In the data rows, 128 means zero.
Each row below has a hidden score, from 0 to 40, with 20 about the middle. What is it? The score is a weighted sum of the row's numbers plus the product of two more (or one squared), each taken from its middle value.
[ 80 181 104 153 150  88 125 147 188  81 183 146 178 128 140 101] 21
[ 91 167  72 103 158 110  91 113 158 114 141  99 179  90 167  71] 32
[ 71  92 105 178 119  79 153 151 168  90 120 171 176 181  98 139] 29
[ 94  73 163 126  76 112 156 157 163 104 128 168 147 168  65 162] 20
[136 116 164 114 108 144 165  41  91 115 171 142 103 164 155 168] 25
[ 71  70 111 182 105  92 169 159 172 150  77 144 182 158  82 184] 28
[155  78 161 163 117 127 138 196  90 125  98 171  87 151  73 176] 10
[ 80 185 111 135 150  98  97 118 193  98 181 129 187 130 156  99] 25
[ 85  75 189 185  76  97 174 177 179 121 135 154 172 182  68 186] 17
[ 95  90 193 136  79 123 179 145 197  97 165 173 152 193  59 187] 9
[157 156  50 121 194 131  77 113  53 118 101 102 106  63 174  64] 35
[171 144  91  88 143 170  83  82  91 184  76  86  98  75 172  90] 18
[ 82  81 119 180 102  73 162 189 170 114  77 173 184 169  70 163] 19
[ 71  77 124 184  96  76 169 170 172  84 104 175 187 180  86 184] 24
[ 86 145  99 178 148  96 133 174 174  84 169 164 184 127 119 121] 25
[177 171 164 106 149 179 105  98  80 122 169 117  85  97 155 101] 22
[169 188 123 111 170 141  77 145 104 131 148 102 100  95 164  79] 21
[174 151  82  75 146 173  79 102 102 178  78  87  87  77 164  80] 20
[157 118 167 125 117 151 174  13  66 123 177 131  81 159 170 166] 22
[174 176 123 121 180 151  82 119  93 127 144  96 105  95 166  87] 27
[ 81  90 107 173 115  77 143 175 191  84 118 174 180 168  87 144] 23
[131 184 104 121 173 136  87 118 140 136 144  96 145  93 169  90] 22
[ 77 137  92 155 136  62  94 251 194  88 138 177 174 139  84  94] 16
[124  72 161 183 115 116 182 163 116 132  99 134 116 165  74 178] 16
[173 182 171 119 169 157  81 128  97 115 179  94  93  95 133  89] 16
[ 74 170  78 117 162 109 101 129 173 114 155 118 176  86 149  80] 29
[154 101 136 118 123 135 168  49  35 123 143 144  82 146 165 151] 25
[128  76 179 200 104 119 193 148 111 126 114 146 106 180  79 184] 22
[167 175 104 116 179 145  87 120  89 128 149  83  93  85 162  82] 25
[169 137 180 115 139 159 106 120 105 127 177 113  85 131 111 130] 11
[ 86  75 160 193  87 104 199 135 136 121 117 150 175 170  93 192] 24
[179 127  84  86 134 165  86  93 106 186  78  90  82  81 170  86] 13
[ 75  81 160 188  75  97 186 156 161 115 122 154 179 169  78 179] 23
[128 178 101  76 134 124  66 151 188 164  99  86 158  88 143  73] 14
[ 83  83 200 200  68 114 195 153 191 112 145 157 178 199  85 203] 18
[142 132 165  96  92 155 141  85 126 112 174 146  95 154 140 157] 19
[176 160 157 114 160 187 119  59  62 140 180  83  89  99 163 115] 24
[175 140 101  85 122 135 103 109 111 175  76  95  86 105 169  87] 13
[168 129  91 101 131 182 101  67 102 183  93  93  91  96 172  93] 24
[133 171 122 137 139 136  94 120 139  98 182 138 156 107 165  87] 30
[ 69 174  92 120 150 100  88 131 181 106 161 125 178 117 154  87] 32
[179 122  94 104 126 153 129  68 104 183  85  90 100 109 176  95] 21
[148 125 207 111  94 145 147  84 145 116 194 153  94 208 129 182] 13
[172 180  90  77 183 141  77 117 106 178  99  75  97  96 159  88] 2
[ 81 173 101 163 148  93 135 131 182  88 183 145 190 137 155 112] 26
[ 86  72  99 190 118  75 162 156 155  87 102 170 180 166  79 150] 29
[148 132 134 100 114 140 135  85 102 126 134 145  98 135 156 135] 15
[129 103 157 127 107 136 183  65  97 114 151 150 115 153 134 174] 19
[ 79  78  99 180  99  68 164 187 152  87  86 172 179 157  71 166] 27
[ 81 172  82 138 162  89 114  89 150 105 160 124 171 104 170  95] 31
[155 107 162 118 118 142 162  60  71 118 160 150  85 158 150 157] 18
[161 168 173  81 147 168  89 145 109 119 162 112  88 109 119  96] 12
[170 165 171  91 136 174  98 105 103 124 174 117  75 109 143 120] 15
[ 84 166  76 124 164  99  97 123 166 101 152 120 175 107 157  89] 31
[182 145 101  86 129 162  92  98 120 178  81 102  89  93 157  89] 13
[139 130 152  98  97 143 145  83 113 126 154 142  89 150 139 152] 19
[123 102 160 113 113 129 163 103 127 106 155 153 112 172 115 155] 15
[153 108 144  95  97 145 156 110 125 165  85 107  80 154 125 142] 12
[ 79  78 163 176  82 103 176 180 166 105 117 149 170 176  70 175] 24
[ 79  75 160 171  78 103 175 183 157 105 136 166 172 164  68 171] 24
[103 147  89 142 150 107 124 134 115 101 140 141 174 108 145 125] 35
[166 169  92  48 140 153  46 183 151 180  64  83  83  75 137  62] 9
[ 75 177  63 133 161 113 105 122 145 111 140 114 178  83 158  81] 35
[ 92  76 157 150  92 119 191 106 140 100 141 156 151 178  79 193] 26
[ 88  71 139 176  90  99 182 174 130 110  97 164 175 145  77 163] 21
[ 77  87 182 171  82 113 185 155 167  96 152 176 169 175  73 183] 18
[ 82  69 104 173 116  68 167 169 156  91  94 176 182 163  77 154] 22
[ 94  74 137 131  83 110 176 156 129  95 117 167 147 153  84 162] 23
[ 87  85 177 181  76  92 176 185 189 113 128 170 172 179  74 178] 11
[168 140  92  65 110 143  87 142 133 181  63 101  88  96 160  80] 8
[168 172 102 121 177 139  88 120  86 139 129  95 104  82 170  83] 23
[ 85 181  95 127 164  99 100 124 176 104 175 129 182 107 151  94] 23
[155 130 166  85 100 150 130 107 109 119 162 147  92 150 148 139] 16
[121  76 169 133  88 128 172 150 145 115 115 163 136 164  76 173] 12
[183 155 147 101 165 170 110  95  55 142 158  90  85  72 153 107] 18
[ 87  82 173 193  84  95 190 154 159 121 124 153 174 173  77 187] 18
[181 134  83  81 126 150 114  90  89 179  68  88  96  90 172  84] 21
[160  94 114 119 120 154 177  43  69 167  78  99  83 132 152 150] 21
[ 85 171  97 136 161  93 102 111 176 104 172 124 185 115 158 100] 28
[177 156 164 104 149 178 110  92  70 134 167 107  85 101 150 108] 20
[175 177  65  79 183 135  71 126  82 156  75  80  78  72 165  61] 20
[ 77 130 120 176 120  75 146 170 204  82 169 176 179 172 112 157] 22
[174 148  87  81 154 164  72 106 104 184  73  80  90  71 169  88] 16
[ 84 135  97 178 147  86 143 178 163  87 161 161 184 122 120 129] 24
[171 176  97  84 164 142  75 109 112 177 104  77  97  95 165  81] 11
[ 75 132 100 185 144  87 138 166 177  80 175 168 174 144 102 136] 25
[ 80 182 107 129 152 119 101 103 181  93 183 124 190 124 159 103] 32
[ 72  91 178 178 127 105 163 182 172  82 176 148 164 180  74 172] 19
[175 131 100  92 119 151 111  76  94 186  80  86  88  93 177  93] 15
[184 169  84  86 146 153  90 110 104 194  66  76  98  73 170  82] 16
[123  98 161 138  99 145 183  59 119 104 170 154 122 169 133 183] 22
[ 80  69 108 191 113  79 177 150 157  87 103 169 180 174  90 160] 28
[116 183 105 126 141 116  83 142 159 104 167 135 173 123 159  89] 31
[ 77 163  73 150 154  86 122 161 155  89 155 143 185 107 143  88] 29
[175 126  66  83 141 161  94 104  88 180  61  92  95  74 165  82] 19
[129 162  89 143 157 143 100 108  90 104 159 122 136  92 182  82] 39
[ 76  88 189 190 110 100 177 165 165 119 142 141 157 180  75 196] 20
[129 128 172  81  91 131 129 129 144 125 160 148 101 178 129 143] 15
[140 114 164  98  95 140 147 124 153 158  95 111  80 170 106 140] 7
[176 191 176 141 165 159  94  88 134 127 198  97 104 131 176 125] 19
[150  72 138 156 125 116 125 210  78 120  82 178  81 150  62 153] 15
[ 69  80 183 196  86 102 181 162 170 116 141 168 168 189  79 191] 19
[ 74  80 166 176 133  87 164 176 149  91 166 148 165 166  74 176] 29
[146 124 135  83 107 141 130 113 104 121 132 151  95 132 135 131] 16
[172 156  74  88 153 174  86  95  94 186  72  73  87  73 170  81] 24
[175 133  61  71 151 161  80 107  79 182  52 101  82  66 173  72] 13
[175 164 181 102 144 171 100 101  98 134 181  83  90 102 133 123] 16
[162 175  78  88 174 159  75 101 121 180 104  81 113  80 160  89] 16
[154  88 157 131 116 133 145 126  75 117 131 162  85 159  96 169] 20
[ 70 187 135 148 134  84 106 192 232  79 185 159 187 143 117  96] 13
[114 117 214 113  86 147 161 106 185 111 189 166 117 204 114 177] 7
[ 83  81 180 181  71 120 175 173 169 100 144 166 169 171  73 181] 20
[ 77 175  91 134 156  98  96 124 177  96 159 122 177 128 149  94] 29
[ 92  69 161 134  83 109 176 158 163 101 134 164 151 170  71 179] 22
[175 159 159  97 135 177 111  78  91 130 183 115  84 105 149 120] 19
[146 153 145 130 147 147 101 114  75 102 157 139  97 112 162 103] 22
[120  77 176 186 107 121 181 165 125 133 111 139 119 172  78 181] 16
[ 95  84 172 120  83 101 155 181 181 102 143 171 142 175  59 169] 16
[174 183 120  82 165 148  65 119 137 175 129  86  94 108 155  91] 1
[179 157  88  82 140 152  88 111 105 178  60  87  99  81 158  88] 17
[152 136 162 102 104 137 126  92  93 111 146 135  81 142 155 140] 14
[ 93 175  89 118 163  96  94 111 168 104 159 120 182 111 159  83] 23
[175 178  78 129 182 134  88 118  80 160  99 106 102  77 168  82] 23
[183 129  77  84 149 172  95  83  76 182  68  88  82  69 183  82] 13
[172 157 169  95 159 169  98 105  81 142 171  91  92  95 134 121] 16
[110 124 122 144 127 109 137 133 131  86 166 153 171 130 114 157] 36
[175 171  81 100 180 142  97  89  81 164 115  76  80  75 168  88] 15
[150 121 184 116 104 152 146  85 104 115 172 161  91 168 146 152] 14
[ 71 122  99 177 148  67 139 177 178  80 155 160 176 153 105 146] 27
[180 171 169 114 156 163  83 127  94 108 177  89  90  88 142  85] 24
[171 159  53  88 188 113  51 192  49 123  69  89  92  32 153  36] 25
[180 171  67 137 187 136  87  99  52 136  98 106  96  58 180  73] 28
[147 130 171  85 105 143 121 115 116 119 154 149  91 157 146 131] 14
[170 169 155  90 143 179 103 105  70 132 157  99  91  87 147  99] 24
[161 145 107  88 124 133 109  99  97 150 109 117  99  96 172  97] 14
[139 135 143 100 112 141 135  88 113 125 158 136  92 139 148 126] 18
[180 175  86 106 172 140  91  81  93 165 118  80  85  79 183  91] 17
[172 146 107  86 131 172  85 105 131 189  88  92  91  98 158 102] 13
[130 181  75 105 183 129  74 122 125 162 106  65 148  77 158  88] 24
[124 109 166 116 106 125 162 104 138 110 152 161 115 166 110 162] 12
[ 73  76 170 177  73  91 172 199 181 116 117 150 175 183  62 176] 21
[183 173 156 120 157 171  90 122  83 126 167  94  88  69 145  89] 20
[126 180 100 141 147 118  78 129 145  98 156 135 163 108 163  79] 35
[179 162 142  78 155 166  85 145  78 140 135  90  79  69 129 104] 19
[174 120  76  81 132 162  91 107  94 188  63  98  86  78 159  88] 15
[178 166 178  93 147 174  98 119 109 144 183 102  94 106 131 104] 2
[106  83 168 137  78 122 163 148 164 100 130 167 151 171  70 174] 18
[177 147 109  93 139 172 109  54 119 180 104  80  92  91 172 111] 14
[176 131  73  86 140 169  84  98  91 189  62  97  82  68 169  85] 11
[173 142 135  98 119 184 103  69 140 188 115  96  88 131 167 118] 16
[175 146 123 101 170 165  99  93  32 149 132  91  83  55 146  97] 25
